In the data rows, 128 means zero.
Here are some points, each followed by its number:
[128 128 177 130 184 205 180 127 128 203 172 128  50 204 128 131 128 128
 128 173 128 173 128 128 173 128 128 128 174 173 128] 0
[128 128 227 130 184 205 180 127 128 203 215 128  50 204 128 131 128 128
 128 217 128 217 128 128 217 128 128 128 217 216 128] 1
[128 128  28 130   3  49  28 205 128  51  42 128 206  50 128  53 128 128
 128   0 128   0 128 128   0 128 128 128   0   0 128] 2
[128 128 127 130 124 127 129 127 128 127 129 128 128 127 128 131 128 128
 128 130 128 129 128 128 130 128 128 128 130 130 128] 3
[128 128 127 208 184 127 129 205 128  51 129 128  50 127 128 131 128 128
 128 173 128 173 128 128 173 128 128 128 174 173 128] 4
[128 128 127 130 124 127 129 127 128 203 172 128 128 127 128 131 128 128
 128 130 128 129 128 128 130 128 128 128 130 130 128] 5
[128 128 227 130 245 205 231  49 128 203 215 128  50 204 128 209 128 128
 128 217 128 217 128 128 217 128 128 128 217 216 128] 6
[128 128 227 130 245 205 231  49 128 255 255 128  50 204 128 209 128 128
 128 217 128 217 128 128 217 128 128 128 217 216 128] 7
[128 128  77 130  63 127  79 127 128 127  86 128 206 127 128 131 128 128
 128  86 128  86 128 128  86 128 128 128  87  87 128] 8
[128 128 127 130 124 127  79 127 128 127  86 128 128 127 128 131 128 128
 128 130 128  86 128 128 130 128 128 128  87  87 128] 9
[128 128 177 130 184 205 180  49 128 203 172 128 128 204 128 131 128 128
 128 173 128 173 128 128 173 128 128 128 174 173 128] 10
Which three points above are nearest to each new point? Their numbers follow each, nearest first.
[128 128   0 130   3   0   0 205 128  51   0 128 206   0 128  53 128 128
 128   0 128   0 128 128   0 128 128 128   0   0 128] 2 8 9
[128 128  28 130   3  49  28 205 128  51  42 128 206  50 128  53 128 128
 128  43 128  42 128 128  43 128 128 128  44  43 128] 2 8 9
[128 128 127 130 124 127 129 127 128 127 129 128 128 127 128 131 128 128
 128 130 128 129 128 128 130 128 128 128 130 130 128] 3 5 9
[128 128 177 130 184 205 180 127 128 203 172 128  50 204 128 131 128 128
 128 173 128 173 128 128 173 128 128 128 174 173 128] 0 10 1
[128 128   0  52   3   0   0 205 128  51   0 128 255   0 128  53 128 128
 128   0 128   0 128 128   0 128 128 128   0   0 128] 2 8 9
[128 128 177 130 184 127 180 127 128 127 172 128  50 127 128 131 128 128
 128 173 128 173 128 128 173 128 128 128 174 173 128] 0 4 3
[128 128 177 130 184 205 180 127 128 127 172 128  50 204 128 131 128 128
 128 173 128 173 128 128 173 128 128 128 174 173 128] 0 10 1
[128 128 127 130 124 127 129 127 128 127 129 128 128 127 128 131 128 128
 128 130 128 129 128 128 130 128 128 128 130 130 128] 3 5 9
[128 128   0 130   3   0  28 205 128   0   0 128 206   0 128  53 128 128
 128   0 128   0 128 128   0 128 128 128   0   0 128] 2 8 9
[128 128  28  52   3  49  28 205 128  51   0 128 206   0 128  53 128 128
 128   0 128   0 128 128   0 128 128 128   0   0 128] 2 8 9
[128 128 127 130 124 127 129 127 128 127 129 128 128 127 128 131 128 128
 128 130 128 129 128 128 130 128 128 128 130 130 128] 3 5 9
[128 128 177 130 184 205 180 127 128 203 172 128  50 204 128 131 128 128
 128 173 128 217 128 128 173 128 128 128 174 173 128] 0 1 10
[128 128   0 130   3   0   0 205 128  51   0 128 255   0 128  53 128 128
 128   0 128   0 128 128   0 128 128 128   0   0 128] 2 8 9
[128 128  28 130   3  49  28 205 128  51  42 128 206  50 128  53 128 128
 128   0 128   0 128 128   0 128 128 128   0   0 128] 2 8 9
[128 128  28 255  63  49  28 255 128   0  42 128 128  50 128 131 128 128
 128  43 128  42 128 128  43 128 128 128  44  43 128] 2 8 9
[128 128   0 130   0   0   0 205 128   0   0 128 255   0 128  53 128 128
 128   0 128   0 128 128   0 128 128 128   0   0 128] 2 8 9
[128 128 177 130 184 127 180 127 128 203 172 128  50 127 128 131 128 128
 128 173 128 173 128 128 173 128 128 128 174 173 128] 0 10 5
[128 128 177 130 184 205 180 127 128 203 172 128  50 204 128 131 128 128
 128 173 128 173 128 128 173 128 128 128 174 173 128] 0 10 1
[128 128 177 130 184 127 180  49 128 203 172 128 128 204 128 131 128 128
 128 173 128 173 128 128 173 128 128 128 174 173 128] 10 0 5
